0: [ 88 132 142 136 160 115 122 115 139  98 137 174 145 121  84  84 142 133 192  82 121 125 201 112 144 105  33]
1: [130 157 140  85 107 154 172 136 127 131 113  79  99 131 122 123 131 133 117 113 155  95 143 148 122 199 173]
2: [159 140 127 137 112 116 167 101 101 140 141 142  93 151 109 116 138 153 154 114 110 116 148 162 148 107  90]
3: [160 111 111 121 143 119 127  98 124  93 160 153 154 137  87 142 131 153  97 143 121 165 177 126 170 114 111]
4: [137  84 116 150 113  94  89 141 161  99 102 126 173  91 120 121 104 120 171 132 144 119 134 125 106 189 122]
5: [169  86 148 173 141 157 131 180 115  67 130 120 125 144  83 132 112  44 175 114 104 136 194  91 203 189 112]
6: [137  82  94 172  85  69  88  64 195 144 115 151 210  88  84  58 121 184  98  77 119  98 120 192 155 129 138]
7: [142 150 110 103  97 103 145 123 108 187 149 126  92 163 156 209 126 239 105 169 149  69  74 144  41 113 155]
8: [129 133 165 150 155  97 127 134 134  94 151 162 183 158 115 109 112 142 146 105 143  77 162 168  63 153 127]
9: [117 109 121 153 129 127 133 177 130 107 126 119 165 153 138 123 177  41 114 151  78 160  34 106  84 139 125]
10: [150 146 104 159 123  97  98 124 157 118  84 119 186  83 143 112 148  90  41 106  84 148 120 143 209 174 159]
11: [121 156 129 171 152 137 123 118 161 123 123  99 162 160 157 109 160 119 101 147 110 160 130 115 141 148 107]
12: [149 118 148 101 109  90 184 161  99 131 115 131 107 115 127 175  94 128 181 139 147  94  89 105  81  88 188]
13: [154 149 112 124 144 183 100 156 145 125 126 101 123 124 106  94 127  66 136  75 125 178 217 103 174 132 110]
14: [113 105 113  68 111 136 148 159  78 151 136  96 110 138 140 140  77 132 182 137 112 173  99 198  91 126 145]
15: [108 152 151 123 108 180 155  91 120 105 133 154 152 136 120 119  99 129 146 100 202 136 132 165 164 102 150]
16: [165 128 118 148 107 133 100 171 145 121 139 113  93  80 110 115 121  16 137 132 154 106 142  68 122 168 146]
17: [130 157 133 114 118  83 142 130 111 121 105 137 124 125 143 136 111 123 124 131 104 149 159 105 166 137 167]
18: [ 79 161 127 143 130 153 152 156 157 132 132 113 122 123 149  33 117 103 115 122 146 132 191 106 150 199  96]
19: [137 121 104 147  86 119 149  94 139 122 113 110 106  92 110 135 113 154 114 111  79  93 100 144 145 138 153]
20: [124 102 139 125 179  98 148  71 175  87 124 174 113 160 118 127 131 181 134 112 101 118 152 114 104  86 143]
21: [135 116 120  70 171  79 127 149  52 139 211  95  21 104 164 143 121 114 143 121 163 138 131 114 114 114 114]
22: [131 145 151 175 136 163 104 116 151  92 108 141 172 140 122  77 167  56  97 124 117 160 122 146 157 143 128]
23: [114  36  97 132 150  79 103 111 148  95 141 147 192  91  94  77 120 126 138  86  87 176 153  74 178 127  66]
24: [113 103 135 108 130  81 119 109 141 138 147 110 180 158  41  86 153 141 172  76  52 119 127 161  93  94 125]
25: [120 152 144  74 139 161 115 129 111 168 103 159 156 152 108 119 160 164 116  73 192 122 127 122  79  85 115]
26: [102 122 112 218  77 178 116 121 150 146 107 127 115 116 148  85 118  90 119 141  87 103 154 122 158 176  61]
27: [154 129 109 110 144 131  74 100 136 101 138  60 119 121  89 105 198   0 109 103  83 165 124 116 180 147  86]
28: [150 149 117 163 106 139 106 105 157 135 134  69 111 144 118  87 203  90 103 122 148 121  82 129 139 147 171]
29: [103 141 123 122 104 108  87 138 142 138 107 113 162 107 120  83 116  62 155 128 139 116 145 137 136 158 103]
30: [153 121 162 136  92 175 165 101 120 119 123 133 103 140 144 127 141 162 120 135 146 128  58 171 163 102 139]
31: [109  87 118 138 125 130  64 103 132 134 120 148 176 138 141 130 113 125 152 167 168 145 106 151  87 168 114]
32: [121  95 109 174 178 176  69 151 145  86 113 128 169 116 134 125 161   0 149 164 100 146 178  94 196 145  47]
33: [124 172 132 101 157 122 151 136 185 145 116 160 124 127 222 112 140 155  89 161 109 134 112  75 143 109 155]
34: [ 86 209 135 112  89 148 188 148 163 127  54 204 172 108 132 109 121  80 125 124 150 130 129 202 173 124 155]
35: [ 90 174 155 149  99  97 185 152 127 107 114 136 142 107 165 171 123 114 147 189 118  81  97 108 130 145  89]
36: [152 112 108 168 121  91 120 121 112 135 145 117 171 131 108 135 124 153 161 145 151 108  69 100  84 116  62]
37: [ 98 172 107  84  92 167 111 144  76 146 145 171  54 119 173 188 105 150 115 148 171 100  70 161 103  84 114]
38: [135 117 123 161 128 156 142 102 132 122 121 170 181 116  67 102 128 110 138 111 155 170 133 130 128 104  50]
39: [102 134 122 108 101  99 206 143 152 165  88 113 121 140  93 131  44 133 158 136  80 106  95 150  47 120 141]
40: [104 112  63 163  78 145  66 143 113 131 162 147 143  74  96  88 143  18  84 143 124 154 143 155 200 163  95]
41: [148  82 114 173 102 167 153 148 113  99 199  89  82 125 110 137 111  93  96 124 134 102 119 132 125 177 141]
42: [ 91 143 138 106 129  93 146 178  90 148 121  77 124 141 143 143  75 150 114 159  95 147  92 161  52 107  76]
43: [161 172 118  88 148 122  86 150 144 150 100  81 104 134 125 102 140  73  99 142 130 131 191  67 158 177 118]
44: [145 121  99 176  86 224  79  92  97 123 127  86 109 101 133 124 124 103  95 103 163 126 114 204 218  76 114]
45: [143 143 112 162 116 174 121 150 142 111 174 165 136 115 131 108 134 103 107 155 175 142 159 181 159 184 131]
46: [176 120 148 105 190  89 125 100 152  89 115  96 141 149 135 110 125  89 163 113 123 127  98 152 147 108 127]
47: [ 90 125 115 123 115 161 167 108 134 108 145 107 112 106 169 165 110 155 156 167 139 139 129 101 151 144 149]
48: [179 166 142 143 151 211 166 160 154  91 103 109 113 155 112  84 177  61 121 115 138 143 153 135 124 104  93]
49: [ 94 156 147 147 134 131  94 171 169 132  34  87 191 138 169 119 146 100 100 152 125 102  94  82  91 193 108]
50: [131 122 159 121 122  93 164 160 144 118 112 125 111 139 151 149 149 118 103 164  93 111 116 133 163 187 161]
51: [111 182 140 127 132 147 186 161 137  91  96 134 145 114 118 155  90 159 192 104 121 133 119 131 143 119 153]
52: [ 71  84 109 122 111 101  91 110  89 161 216 163 142  98  94 103 116 127 162  54 139 127 157 178 101 124 142]
53: [128 187 144 151 121 175 148  79 121  82 120 143 137 135 152 185 121 171 134 150 143 144 118 169 154  95  94]
54: [143 145 128 113 141  81  99  98  90 179 155 128  77  96 155 139 120 142 139 128 119  99 164 107 155 126  91]
55: [103 147 108 177  84 170 120 141 136 152  99 113 119 123 143  77 143 100 103 163 114  81 125  98 108 184  62]
56: [ 86 156 139 155 126 172 124 185 127 151 101  94 185  95 105  73 123  25 133  85 126 129 159 105 144 164  54]
57: [149 125 117 187 124 173 145 124 149 104 125  79 158 115 101 102 154 106 134 124 107 130 182 120 184 151  42]
58: [120  79 149 164 135  88  81  77 136 113 153 152 198 155 137 125 137 161 108 104 158 113 181 160 151 122 175]
59: [170 135 149 148 142 148  80  71 149 113  46  81 191 128 131 139 164 186 185  61 149  45 110 162 106 108 120]
60: [ 99  84 122 146 120  88 105 129 143 159 219  91 148 132 104 107 122 190 138 108 137  67 109 143  49  86 109]
61: [127 195 152  93 151  90 109  95 124 159 124 186  92 152 185 136 126 162 114 180 205  58  78 179  57 112  86]
62: [148 121 136 219  90 183  81 117 172 115 120 149 123 110 115 150 154 110  86 142  84 124 125 122 186 171 125]
63: [163 111 147 135 128 133 147 104 143 135 143  73 104 169  96 153 176 108 105 158  72 139 118 139 147 153 106]
64: [154 128 120 159  71 155 109 187 136 144 124  62 155 117 138 106 147  81  89 110 162 117 120 127 156 140 137]
65: [134 137 106 180 150 189  95  97 186 102  97 151 194  86 130  63 149  87 120  89  88 179 228 132 197  95  31]
66: [ 99 146 115 165  91 106 201 139 127 110 127 161 102 107 137 135 116 130 126 171  88 124 109  86 138  99 128]
67: [132 123 126  85 115 103  92  97 184 182 137 102  98 132 162  47 136 114 121 138 145 107 121 122 129 134 147]
68: [124 122 115 142 105 159  99 120 160 140  73 105 107 146  98  98 159  65 124 139  94 119 124 106 162 180 137]
69: [144 117  97 104 131  95 123 161 135 130 156 113 110 128 134 127 132  92  88 134  98 124 116  76 143 152 191]
70: [132 121 128 119  99  87 148 129  88 112 108 161 133 154 109 162 121 147 163 152 139 117  89 170 111 118 175]
71: [110  86 120  86 166 153 119 105 110 133 132  96  89 166  86 146 164 131 119 134  81 123 123 105  86 105 121]
72: [145 149 126 182 164 143  88 126 100 100 137 105 124 159 136 140 187 105  90 140 120 151 153 103 142 139  76]
73: [167 126 122 118 126 215  98 146 168  98 115 127  98 107 151  96 145  32 131 141 143 165 164 132 154 144 103]
74: [120 114  90 168  79 154 131 133  76 100 171 169 118  74 148 126  81 102 124 118 143 178 120 164 217  64 158]
75: [149  88 128 130 138 144 172 117 100 127 138 172  78 147 137 144  73 158 160 136 149 149 108 156 132  83 176]
76: [175 153 108 165 103 182 146 125 134 129 135 103 104 116  89  36 151  63  55 107  72 161 123 151 124 113  79]
77: [ 98 143  96 140 131 146  99 132 158 146 101 104 183 127 168  84 135 111 117 137  89 175 166  66 141  98  86]
78: [112 103 107  85 155 124 126 154 128 168 158 145  89 135 118 151  77 145 136 138 190  88 148 107  81 127 157]
79: [182 130 147 133 112 112 159 161 111  90 118 123 126 142 115 203  98 104 162 141 171 114  94 133 122 136 210]
80: [109 106 134  92  98 177 135 135 108 188 108 165  93 150 136 208 134 146 170 141 124  88  78 186  31 118 125]
81: [138 104 152 114 172 126 110  79 136 143 192 181 103 176  77 122 168 160 129  94 113 126 168 174 116  66 148]
82: [118 111 147 126 107 101 169 140  96 127 118 156 125 137 123 185 130 128 177 155 126 141  99 157  89  98 146]
83: [ 61 110 125  98 138 137 149 155 109 144 136 216 131 105  90 124 142  90 157 108 139 147 134 144  75 111  90]
84: [129 116 123 175  72 160 110  97 130 109  77 111 168 100 132  97 129 115 151 110 133 102 105 151 204 122 109]
85: [115  84 147 106 129  99 122 159 118 117 135  84 205 131 128 101 125 115 123  80 120 153 102 101 125 153 134]
86: [188 198 113 125 160 154 189 157 146 108 132 120  89 191 117 106 157  99 115 117 157 153 142  82  86 100 129]
87: [140 127 119 132  94 148 159  47 100  96 119  96  95 153 122 104 135 129 146 107 139 146 104 126 185  59 149]
88: [148 160 101 109 116 100 139 154 134 130 160 101 111 117 120  78 100 111 104 127 131 185 142  65 119 132 159]
89: [ 93 100  99  93 131  96  67 131 113 164 143 136  71  86 156 122 140  93 107 131 113 141 145  75 169 147 116]
90: [103  93 145  73 129 149  84 104 113 148 149 134 145 105 126 114 138 175 136  68 146 151 139  87 141 138 163]
91: [108 106 146 116 157  57  94 137 147 140 137 145 183 128 100 141 149 184 167 101 114  79 177 120 126 110 105]
92: [143 132 106 124 103 198 152  75 154 140 161 103 108 108 171 136 136 148 155 130 183 157 147 176 196  98 145]
93: [129  91 135 120  97 162 178 126  91 132 121 139 113 147 109 133 113 108 203  93 120 147 141 171 113 105 122]
94: [129  79 103 127  88 115 115  91 115 144 122 115 104 127 126 150  87 191 172 135 109 147 143 139 156  85 155]
95: [165 119  84 163 115 138 131 140 184 135 125 111 140 110 127  78 135  83 102 115 139 122 133  90 134 144 119]
96: [127 150 122 114  96 154 129  99 204 177  88 114 123 116 145 125  87 181  69 143 160  78 155 167 113 174 168]
97: [ 85 176 143 116 107 125 158 150 117 164 110 109 124 119 140 150  66 167 150 156 113 100 108 166  68  99  67]
98: [114 177 122 169 141 124 125 134 142  90 135 147 180 132 113  84 146  74  54 128 102 152 162 107 158 151  90]
99: [148 163 121 153 153 195 126 101 184 141 126 101 160 147 166  86 134 132  82 111 180 174 146 132 139 144 133]
100: [132 190 148 116 125 180 162 122 128 144  77 110 142 127 149 183 154 149 173 150 124  84 124 135 158 130  95]
101: [110  95 131 122 147 119  99 138 164 149 171 132 170 146 118 109 101 188 125  96 150  86 181 138  86 121 120]
102: [116  95  92 145 131  98 158 165 140 143 128 140 113  91 159  53 130  79 116 115  77 158 156  41 172 136 109]
103: [175 126 129 152  88 120 168  92 102 129 131  99  86 161 113 176 120 163 113 140  98 151 117 174  95 126 118]
104: [114 122 127  97 143  77 142 154 155  95 117 101 117 149 151 119 120 131 108 145  94 152 134 115 150 201 213]
105: [144 132 131 125 130  91 117  88 117 161 155 148 139 151  25 107 180 160 127  69 105  89 133 173 135  84 133]
106: [112 124 132 127 145 127 107 129 157 122 132 123 169 135 164 101 149 107 116 152 113 178 167 112 164 108  88]
107: [120 132 133 111  73 125 147 164 134 141 124 101 147 104 173 200 139 134 126 170  70 114  44 152 143 142 165]
108: [105 223 154  82 137 135 136 146 139 110  68 109  96 129 155 179 144 108  95 155 140 123 118 152 124 128 120]
109: [106 111 126 132 137  91  65 122 150 166  74 197 109 121 159 163 143 186 134 162  89  39 118 137  91 158 120]
110: [142 120 144 145 104 209 156 150 158 122  85 141 170 154  84  84 100  75 194 112 169 133 171 150 148 142 129]
111: [133  77 118 163 127  96  77 111 114 143 149 118 109 119  55 133 116 143 156 110 115  87 123 105  84 139 114]
112: [124 113 171 134 171 151 113 120 111  96 136 144 201 120 142 126 136 134 172  79 135 228 174  80 179 102  94]
113: [122  88 103 160 120 157 161  82 115 118 167 166  90 117 118 107  50 171 128 123 124 182 154 175 122  87 129]
114: [131 107 152 122 129  78 162 157  95  70 159  94 113  78 138 158 150 111 139 128  72 194 131 100 213 151 153]
115: [124 131 123 139 111 104  77 138  82 181 158 126 105 105 131 148 110 135 134 137 184  70  74 174  93 118  75]
116: [115 113 130 179 156 163 115 136 120 109 133  72 138 131 124  85 173  68 109 127  53 173 144  90 157 121  63]
117: [146 135 118 137 127 107  75 101  90 118 156 129 134 172  80 140 154 160 151  95 165 126 189 141 156  92 120]
118: [166 122 113 113  86 137 137 106 105 181 148 152  84 100 161 119  96 194 153 109 166  77 151 176 110 110 108]
119: [144 175 153 122 152 161 180 144 111 103 177 160  74 139 198 178  93 186 113 163 173 144 170 110 126 107 185]
120: [ 95  94 103 163  93  88 173  99 136 134 152  93 156 115 128  85  59 135 101 137  86 178  82 199 111 115 125]
121: [ 42 148 158  32 150 100 122 155  96 173  70 158 165 145 180 159 151 158 147 125 146 115  91  86  86 106 144]
122: [131 111  81 188  98  80  65  41 187 149 131 165 182 124 103  81 102 210 125  96 134  82 118 178 106 123 140]
123: [136 132 140  96 146 126 123 128 136 109 116 148 148 145  94 123 141 120 141 116 137 178 134 161 160 147 120]
124: [155 153 122 130 102 161 112 128 106 147 128 162 140  86  98 109 138 137 117  49 163  91 113  94  74 146 100]
125: [123  92  85 100 121  88 110 118 143 133 112 144 172 125  74  96 156 127  98 108 100 145  71 138 110 130 139]
126: [111  89 126 126 115 125  93 122 125 147 177 149 126 125  76 100 120 175 167  82 129  91 164 149 107 102 142]
127: [117 115 147  95 155 108  73 119 149 162 191 103 132 134  98 135 147 198 150  89  99  72 150 149 114  94 107]
128: [145 131 143 136 149  35 100 136 165 140  88 226 171 177 140 179 135 152 122 198 126  85  20 168  16 115 194]
129: [115 146 145 111  86 147 185 142 143 156 138 112 103  87 176 135 117 163 167 144 133 111  91 131 146 110 135]
130: [121 124 141  93 169 118 126 149  76 131 188 115  63 103 159 157 116 119 118 126 186  98 112 145  77 150  93]
131: [137 146 123 126 147 126 115  92  91 139 135 135  77 108 140 153 128 156 135 110 111 137 157 125 139  90  68]
132: [162 113 103 149 115 192  94  42 132 149 146 178 130 160  86 120 131 156 115  56 202  98 161 175 110 104 176]
133: [149 156 133 148 151 152 103 132 144 108 148 104 110 139  94 114 173  89 103 135 129 132 161 110 126 155 105]
134: [114 106  84 184  98 119 158  96 108 103 182 141 145 104  94 112  29 169 111 129  84 166 120 161 115 108 126]
135: [ 90 173 112 103  84 119 137 144 154 165 104  84 138 104 144 168 105 230 119 142 116  52  18 164  85 121 129]
136: [116 144 106  94 157  76  99 161 129 164  95 134 135 146 124 143  92 141 133 153 161 115 111 114  62 148 156]
137: [122 120 113  98 105 158 162 106  89 151 100 106  91 157 120 169 134 189 144 135  94 103  95 156  56 101 121]
138: [ 88 126 122 134  88 146 149 144 114 143 130 146 128  86 163 145 130 113 158 157 161 127  90 146 142 127 156]
139: [107 118 119 139 104 164 135  75  80 128 128 132  93 138 117  97 132 143 146 125 135 141 125 109 172 105  87]
140: [128 137 116 114 140 120 151 136 185 141 100 144 141 125 181  86 127 127  73 153  90 155 105  67 148 147 152]
141: [ 76  84  97 108 148  79  78 102 127 133 202 161 149 112  74  49  71 161 145  76 127 132 220 107 150 156 147]
142: [111 157 137 119 116 129 139  81 131 143 140 179 143 141 101 127 109 171 127  85 160  86 144 126  34  96 132]
143: [126 120 101 149  86 148 138 116 143  97 156 231  92 143  78 105 142 124 116 163 114 150 169 109 172 161 167]
144: [106 132 173  82 152 105  99  90  81 120 148  94 130 139  85 111 180 151 175  67  85 109 195 143 169 131 147]
145: [133  92 139 152 120 101 126 114  88 111 132 126 192 106 135 127 129 137 112  47 141 191 134 115 172 122 143]
146: [130 149  94 195  95 137 118 114 137  86 126 141 170  76 195 141  54 160  78 130 176 102  90 138 167 112 114]
147: [128 139 137  99 158  78  97 113  88 121 143 150  73 157 125 175 146 147 105 167 122 112  89 142  90 102 111]
148: [186 173 133 150 163 198 187 142 161  85 106 130  99 138  92  66 135  34 104  95 168 133 148  99 142 132  90]
149: [ 99 144 150  60 191 137  81  91 137 167 121 161 109 154 141 159 115 209 134 125 184  66 167 139  94 116 134]
150: [121 151 175 111 157 130 202 163 136 109 131 139 107 120 197 161  89 149 134 161 157 158 133 106 132 130 170]
151: [134  97 156  90 136 138 178 127 100 131  74 147 108 146 155 147 122 155 165 126  87 130 144 146 135 113 121]
152: [131  68 149 159 138 147 145 119  64 101 169 140 174  91 103  93 140  83 147  49 138 208 115 106 144  88 107]
153: [126  83 148 134 177 117 133 135 118 134 181  88 156 133  84  62 108 163 174  56 116 113 213  92 102  90  72]
154: [155 138 144 141 175 107 114 158 177 117 121 119 165 131 166 120 149  88 126 151  86 149 170  90 155 131 123]
155: [ 92 208 149 158  83 145 170 156  95 128  87 123 137 112 113 143 144 107 146 136 134  99 101 184 126  98  39]
156: [109  64 133  76 116  73  56 116  99 149 102 117 123 158  62 192 186 100 178 170  88 138  80 147 109 139 176]

[ 89 109 139 108 135 136 124 115  53 137 157 146 144 100 157 178 120 181  96  87 202 130 100  90 116 104 149] -> 90
[ 83 112  90 138 129 132 104 144 159  82 145 159 113  86 114  56 101  11 123 129  96 160 166  64 148 174 120] -> 102
[140 121 127  87 143 165 115 125 136 166 160 155 116 142 114 136  86 159 107 120 194 129 119 151  78 125 148] -> 78
[101  98 118 164 106 113 169 134 150 108 105 107 116  97 150 150 148 117 162 157  79  94  84 100 140 105 114] -> 66
[149 120 154  97 161 132 110 106 100 101 105 107 143 153 122 172 152 173 122  95 168 151 134  91 180 124 200] -> 90
[140  77  98 178 134 129  57 103 129 140 145 146 164 144  93 150 105 151 139 156 178 158 148 138 104 125 107] -> 31
[ 96 109 143 158 109 156 101 111 104 113 139 149 114  95 172 146 103 139  99 148 175 127  94 130 143 141 138] -> 138
[ 95 140  98 134  89 103 152 108 141 111 165 158 103 139 141 146 126 125  75 176 143 157  81 170 154  97 186] -> 138
[138 118 123 109 139  85  88 122 125  92 128  71 117 112 114  94 119 103 182  91 161 148 135 144 164 127 156] -> 46
[139 135  76 199  66 142 135 117 149 110 183 140 152  79 201 130  63 160 107 149 190 103  95 171 179 106 120] -> 146
[127 121 137 124 175  62 122 109 153  96 131 152 139 150  96 136 135 167 131 133 117 114 135 125  96 124 128] -> 20
[128 153  97 187  82 148 118 133 106  99 129 146 110  67 128 161  82 121  93 118 153 111 132 134 182 133 119] -> 146
[133 120 132 153 100 102 160 119 151 140 132 105  97 116 141  81 136  89  66 170  90 127  58 148 133 192 181] -> 50
[144  97 130 116 115 117 181 130 154  98 147 124  70 114 139 118 124 104 102 122 124 167 155 113 190 188 224] -> 104
[124 151 127  78 104 147 179 150 132 139 134 116 101 112 142 138 143 120 145 144 102 129  69 148 108 121 163] -> 129
[174 124 103 198 134 136 128 111 125 110 130 134 179 132 104 128 120 124 128 152 154 130  86 120  79 101  71] -> 36
[122 156 147 137 133 109 139 177 143 123  89 134 152 107 166 109 159  64  99 150  70 160 132  62 136 154 117] -> 154
[142 194 100  95 135 114 159 174 112 139 136 125  71 140 136  98 174 112  84 140 142  86 119  64 112 115 103] -> 86
[134 104  82 156 140 141 136 158 132 108 133 120 132 113 133  79 144  79 104 122  90 156 155  40 147 105 110] -> 102
[136 109 118 173 119 161 105 153 118 147 138 133 136 114  83  86 121  69  77 105 166 128 131  89 132 143 163] -> 95
[ 73 115 162  71 136  83  76 110 120 155 179 179 109 150 149 140 106 220 109 127 140 126 157 139 114 121 196] -> 149
[125 108 109  96 142 108  90 156 137 125 165  85  80  66 148 105 146  51 100 105  92 144 155  62 162 168  66] -> 89
[104 156 132 126 156 135 124 118 157 135 125  95 152 170 171 111 152  91  87 170 121 156  81 138 100 143 146] -> 11
[161 147 136  96 147 151  95  79 107 137 113 178 113 173  98 188 178 144 164 151 170 129 100 162  80 122  96] -> 147
[120 117 130  80 126 103 142 140 113 150 104  93 117 168 123 149  92 166 138 152 114 166 122 182 121 123 199] -> 14
[104  78 140 172 178  88  65 146  99 128 120 116 156  77 206 145 117 100 166 137 129 145 152 121 181 102  36] -> 106
[115 150  92 150 106 145 186 112 135 111 170 174  77 105 151 192  99 150  81 175 130  74 100  99  98 135 142] -> 66
[119 133 116  56 112  73 120 155 126 144 105  70 114 120 149 118  86 183 169 137  61 151 119 172 123 141 140] -> 14
[129 183 113 113 133 154 114 168 145 165  61 116 156 136 123 134 170 103 118 123 103 144 152  88 106 111 110] -> 77
[ 83 197 133  96  86 128 150 153 161 103  60 173 177 123 125 135 132  93 136 122 172 111 108 190 141 123 142] -> 34
[131 130 142  96 101 191 164 141 163 150 107 152 161 144  97  90 123  86 191 132 178 102 139 163 114 139 148] -> 110
[129 170 145 108 100 148 157 164 152 124 120 114 138  84 171 166 121 149 159 154 148  87  47 161 123 125 129] -> 129
[ 85 161 148 135 162 114 104 161 107 110 101 128 156 157 132 121 159  87 116 133 101 169 146 100 121 173 126] -> 11
[129 155 128 146 102 124  98 151 150 161 120  76 148 118 141  94 129 111  77  97 138 117 147 112 176 167  98] -> 64
[121 101 134 133 133  34  98 122 156 142  90 190 159 152 112 148 145 129 154 193 124  82  70 156  24 136 181] -> 128
[162 150 133 135 121 126  95 144 186 154  90  48 167 121 179  82 117 103  93 141 183  68  84 129  96 173  88] -> 49
[105 105 152  79  96 148 119 156 108 180 117 104 115 134 150 168  95 143 174 173 138 121  92 182  85 108 134] -> 14
[123 114 112 141 111 164 130 169 154 104 148 146 163 136 118  92 127  74 133 106 144 177 195 160 183 184 122] -> 45
[101 132 141 153  99 146 146 136 145 104 132 147 139 133  86  64 134  62 115 136 100 180 145 127 169 200 165] -> 22
[147  82 147 154 113 173 127 109 125 151 147  66 110 169  79 134 178 114  99 175  69 104 113 169 148 149  98] -> 63
[146 124 106 103 117 100 118 100 141 166 170 150 101 133  81 156 125 194  61 142 142 107  81 168 104 154 145] -> 147
[174 169 115 146 103 183 192 119 128 103 194 115  96 119 134 153 123 153 131 135 150 126  99 162 118 115 145] -> 30
[167 103 139 135 185  59  45 101 110 109 108  67 136 154 184 176 154 143 155 152 114 141 110 152 156  97 129] -> 46
[132 135 161  81 139  58 106 127  95 165  68 168 135 157 180 188 154 203 119 134 131 136  91  88 122  81 191] -> 121
[129 162 127 132 136 113 176 190  84 176 160 125  64 115 128 170  39 166 169 144 135  86 102  91  32  79  94] -> 97
[180 140 133 154 157 110 116  61 152 101 108 148 115 102 118 116 123 120 159 129 145 107  98 159 114  95 104] -> 46
[108 143 158  97 164  65 136 149 138 143 105 149 148 117 161 137  99 104 180 129 133 104  89 143  83 125  99] -> 136
[144 145 161 124 114 167 153 143 143 139 103 133 168 173 100 133  95  89 151 153 187  96 147 156 121 144 174] -> 110
[117 124 116 122 158 154  85 124 143 150 145  77  96 138 126  96 152 109 101 118 100 142 147  79 134 119 126] -> 133
[137 104 132 112 145 131 125 132 187 100  79  82 119 162 110  95 149  89 133 150  70 159 165 119 153 182 163] -> 68
[113 153 111  76 106 133 152 188 109 127 124  87  93 166 110 134 116 151  89 141 159  89 125 139 102 230 199] -> 1
[137  87 138 118  95  90  94 131 129 127  91  59 141 116 149 188 101 176 131 151 108 146 119 169 132 138 168] -> 94
[138 166 169  98 143 159 210 136 130  96 177 143  89 112 179 142  99 130 155 167 151 151 129 134 130 121 148] -> 150
[134 114 123 145 104 116 121 150 160 149 131  83 146 116 149  70 143  90 119 138 108 143 103  99 155 128 121] -> 95
[112 128 132 101 119  80  86 138  99 153 129 141 176  89 175 143 140 204 128 102 157  98  93  87 118 116 126] -> 90
[147  94 125 146 138  70 110 126 155 118 124 189 166 164  92 171 142 140 112 178 124  87  64 145  26 128 189] -> 128
[116 167 152 127 132  93 173 168 102 122  76 112 161 119 175 176 148 133 132 194  98 105  70 106 110 118 111] -> 35
[109 149 127 102  97 108 149 120 195 167  96  66 156 141 139  85  88 150 107 153 137  96 142 117 129 203 150] -> 96
[102 110 131  95 150 135  65 140 106 140 176 172 143 139 148 175  99 180 143 135 161 143 124  81  88  91 111] -> 78
[131  82 104 126 141 143  79 110 147 112 172 136 118 137 118  59 105  76 146 157 162 164 189 103 173 121 109] -> 106
[129 130  88 101 130 132 103  75 184 163  99 102 141 116 122  35 111  99 103 122 145 130 144 126 165 133 129] -> 67
[118 144 129 117 125  88  87  94 124 139 147 150 149 160  37 127 159 185 120 100  98  90 136 178  87  93 158] -> 105
[ 89  87 143 157 150  71 115 127 103 113 177 207 149 164 127 167 129 138 159 183 115 147 129 111  80 118 119] -> 82
[128 129 132 142 153 131 121 125 137 104 122 173 175 149 135 168 102 168 103 103 157 137 108  90  79 108 132] -> 142
[100 114 103  50 154  82  87 137  95 125 127 112 125 126  40 122 134 145 175  56  89 120 192  98 126 113 139] -> 144
[197 125 119 165 156 193 114 139 134  99 150  42 133 158 117 114 158  86 136  65 127 186 173  77 166 161 140] -> 13
[125 157 106 160 122 206 143 175 152 126  76  88 177  88 110  45 134  50  91  75 119 181 149 114 121 164  63] -> 56
[151  80 114 160 137 174 160 177 116  75 149 118  93 124  83 128 129  63 180 108 117 141 195  79 153 169 136] -> 5
[148 115 135  99 126 107 122 104  79 133 109 181 117 119 114 127 158 142 101  70 150 125 110  97 151  88 184] -> 90
[ 95 108 133 110 126 172 180 189  85 112 143 101 155 103 146 161 110  81 210 125 156 151 131 143 177 132 161] -> 138
[127 118 127 136 133 124 116  83 145 129 108 187 159 157  93 112 112 143 126 152 139 117 137 133  52 116  99] -> 142
[117 102 138 159 114 123 128  61 124 129 167 183 186 129 130  97 106 171 130  90 177 149 173 132 143  98 158] -> 58
[119 141 121 160 112 169 200 109 135 104 142 160  76  89 151 140 110 125 155 156  93 111 137 131 129  91  73] -> 66
[152 116 112 142 127 166 101 145 181 136 112 119 128  88 157  89 143  19 128 152 119 170 174 117 160 153 134] -> 73
[149  85 124 174 135 176 127 114  79 113 167 184 149  97 110 127 131 106 130  51 160 174 130 116 137 104 116] -> 152
[122 125 111 132 143  83 149 199 122  96 151  80 140 117 154 102 158  76 135 132 104 134 115  81 136 126 140] -> 69
[160 142 132 135 111  62  97 100 124 128 123 183 118 136 148 229 150 158 114 180 130  85  96 116  68 137 138] -> 147
[116 173 125 149 130 158 188 133 110 108 126 149  87 111 154 195 120 152 137 190 120  99 102 107  97 132  82] -> 35
